Named moves (each a turn or a mirror), then the moves between two rows, first move first; the first pair answered:
q_745:
[ 28   2  -1   7  42  16 -26  -4  10  -4 -22  17  -9   4  -2  24  -3 -30] -> [ 26   1   4   2  42  15 -26  -6  13   1 -23  23  -9  -3  -3  18  -2 -31]
[-11  29   4  11 -23 -16  -6  40  22 -41 -18  -3 -31  -7  11  17   9   3] -> [-18  10  -2  10  14  -5  -9  28  41 -12  13  20 -43 -24  21 -35   1  19]
[  8 -24  33  19   1  49  21 -19  -3   7  31   2  37  24  34 -16  -3  26] -> [  9  -9  38  21 -22  41  24  -7 -15 -17  16 -11  49  38  27   9  10  23]
q_881:
[-36  47  -1  -8 -59 -10   0  36   0 -32  24 -24   6  25  40 -10 -19  33] -> [-68  32   4  -6 -54  -9  31  14 -25  -1  17   2  21   9  26 -11   5  37]
[ 12   6  -2  -2 -28  -1   4  -1 -17 -12  10 -26  20  34  22 -24 -11  18] -> [-10  -5  -7   2 -20  -2  21 -10 -24  15  19 -12  24  16  15 -38   0  15]
[ 13 -26   2  -7  34  17   0 -39 -23  37 -17  40   9 -20 -20  13  16 -22] -> [ 42 -16  -6  -8  47  10 -48 -15  37   4  -2  16 -14 -10  -1   2 -14 -19]
q_943:
[  8  15   7   5 -21  19   7  -5  -4 -21 -34 -43  45  42  -9 -15   9  26] -> [ 15  22   5  10 -18  18 -11   1   1 -32 -47 -46  35  37 -13   3  18   9]
[ 25  -1  16  -5 -31  16  21 -20 -59   0 -48  13  40  18 -42  57  22 -25] -> [ 94 -11  11 -20  11  31 -48  -2  24 -16  -5  -3   9  41 -13   5 -30  -6]
[  1  10  11   2 -20 -11  14  15 -20  -4  10 -18  21  14   0 -13  11  -5] -> [ 18  15   4   2  -6 -13  -7  26  -5 -19  -5 -19   7  13   0   8  10 -24]
[ 62   4  16 -21  -4   4 -42   5  26 -15  10 -21  -8  29   5  -5 -26  14] -> [ -2  -2  25 -21 -50  -4  30 -15 -51  13   0  -7  24  20 -16   6  10  31]
Now pairs of rows:
Between the rows of a pair lie 2 to 3 moves.
[  4  -5  -5  -4 -49  19 -17  -3 -36  -5  26 -28  46  47  20  34 -18  17] -> [ 16 -14  -2 -13 -37  30 -25 -10 -19   5  41 -28  38  47  32  13 -28  30]  q_745 q_881 q_745
[-13  12   3  17   8   3  13  15   4 -17 -12   8 -26 -11  11   9  19 -27] -> [ -1   9  15  11 -21   6  19  19  -2 -19  14 -14 -16  20  27  -8   1  -1]  q_943 q_745 q_943
[-15 -18  -6   6  16   4  13 -15  -1  28  32  25 -11 -14  23 -48  -3  23] -> [ 38  21   4  11 -28  -6 -29  17  17 -39   5 -10 -11  23  30  13 -15  12]  q_745 q_943
[ 38  -3   7  -4  -5   8 -14  14  -1 -16  -3  -6 -12  19  -1   9 -29   7] -> [ 25   0  10   1 -12   1  -9  13 -17 -19 -20   0 -13  10 -10  30 -12  -9]  q_943 q_943
[ -2 -38  15  -8 -12  11  36 -28 -44  39  17  14  41  18  -5 -31  -8  32] -> [-36  -3   5   7 -26 -18  42  -9 -56  14 -28  19  26  -8 -11  34  23  -3]  q_881 q_943
[ 11  -8  14  12  -4  10  27 -50 -21  31 -19  18  18  13 -22 -10   5  25] -> [ 51   7   6  10  20  10 -18 -27  17  -4 -38   2   0  17 -22  21 -12  -4]  q_745 q_943
[ -3   7  12  -6  39   6  41  -9  18  18  31  -9  -6  18  19 -63 -10  23] -> [-35  12  17   1  19  -9  75 -24 -27  26   2   2   5   9   0 -34  19  14]  q_943 q_943 q_943
[ 34 -45  -2 -18  62  31 -26 -29  25  26   1  24  -7 -13 -13 -26  -2 -15] -> [ 66   0   7 -14   5   8 -50  19  43 -47 -11 -23  -9  25   6  21 -18 -13]  q_943 q_881 q_745
[-33  -9   8 -13  40   2  33 -31 -15  32  10  40  13 -31   7  -3  -1  -9] -> [-16 -15   6 -17  48   7  21 -28   8  36  29  31  11 -22  16 -29 -21   5]  q_943 q_943
[ 31 -23  -2  -4  45  28 -25  -1  24  24   7  26  -9 -12  -8  -6  -5 -25] -> [ 43  -8   5  -8  12  23 -30  19  31  -6  28  -8 -11  16  13 -17 -29   0]  q_943 q_881
[  7   4   8  25 -12   5   7  -8  16   1  31 -21  20  26  25 -64 -15  36] -> [  3  29  12  35 -42 -13   0  12  -9 -38 -24 -31  29  27  11  17  11  -1]  q_745 q_943
[ 22 -22  -3   8  22   9  -5 -16 -18  12 -36  33  -3  -9 -46  45  17 -30] -> [ 59  -8   6   0 -22  11 -15   3  -8 -27 -19  -6  11  36 -29  42  -9  -7]  q_943 q_745
[-16  18   8  -2 -44  -8  16  13 -36 -12  -8  -6  15   6   0  25  -6  15] -> [-28  -5 -11   0  30  -3  -6   6  -4  11 -23  29 -17 -39  -6   8   7  -8]  q_745 q_943 q_745
[ 38 -21  -5  15  54   9 -20 -12  31   5 -12  -9   0 -12   5  -1 -10 -14] -> [  3  -2  14  12 -23   1  29 -17 -40  -1 -19 -22  40   7  -9  27  13   3]  q_943 q_745
[  7 -23   6 -11   1   4  10 -40 -11  39   7  -1  14  10 -12 -45  21   0] -> [ -9  -3   8  -7 -31  -8  20 -28 -37  16 -11 -11  26  16 -12  -7  35  -9]  q_881 q_943
[  1  10  12  -4  28   4 -12  -5  25  33  13 -13 -63  -5 -11 -42 -36  -2] -> [ -6  23   6   4  33  -6 -20   8  18  23 -20  -5 -70 -17 -22   2 -21 -32]  q_943 q_943
[ 58  25 -12 -22 -50   4 -47  17  40 -18  12 -52  18  36  -3  -8 -61  46] -> [ 52  40 -24  -7 -10  -8 -70  28  54 -39 -43 -28  -8   5 -23  49 -32  -9]  q_745 q_943 q_943
[-16  16 -29  30  43 -47 -31  27   6 -24 -12  31 -46 -58  63   4   3 -41] -> [-42   7 -25  35  35 -49  -6  18 -25  -9 -21  44 -34 -68  57  15  18 -44]  q_745 q_881 q_881
[ -3  28  13   9 -45 -15  11  13 -17 -31 -14 -22  13  15  -3  23  12   5] -> [ 26  13  -6   6  23  -8 -38   7  33 -29 -33   1 -23  -6  -5  21   6 -27]  q_943 q_881 q_943
[ 17 -16 -15   2  25   0 -37  11  31  -9  11   7 -17 -13   5 -21 -15  -7] -> [  4 -23  -6   4   3   9  -8  -4  11  12  36   7  -2  -8   9 -44 -17  16]  q_943 q_943 q_943
[-37   9  33  14  -3   5  34 -23 -10  20  -3  28  37 -17   2  28  18  -5] -> [ 33  -9  31  -1  22  26 -16 -23  41  14  17  17  24  15  11  -6 -19   8]  q_943 q_881 q_943
[ 50  11   4 -15 -46  12 -17  -3 -22 -27  24 -44  30  47   6  20 -34  12] -> [-18  10   1  -3 -24  -2  26 -24 -73   6 -19   3  36  -3 -26  55  21 -23]  q_745 q_943
[-35  22 -13  12  -4 -16  25 -21 -35   0 -27  27 -20 -20 -20  17  26 -22] -> [-34  11  -2  -4 -16   2  40 -33 -37  26  16  19  -9  -3  -7 -38  11  15]  q_943 q_943
[-21  16   6   7 -22  -4  27   0 -24   9 -11   0   7  -3  -6  10  10  -1] -> [ -7   8   3   4  -1   2  14  -9 -20  12 -25  11   8  -8 -18  20  12 -15]  q_943 q_881
[-21 -21   1  -5  10 -20   9  12  18  21  13   8 -17 -12  13 -24   2   2] -> [-12  -2   4  -2 -13 -35  -5  30  21 -13  -8  -8 -12   1  15  13   3  -6]  q_745 q_881 q_881
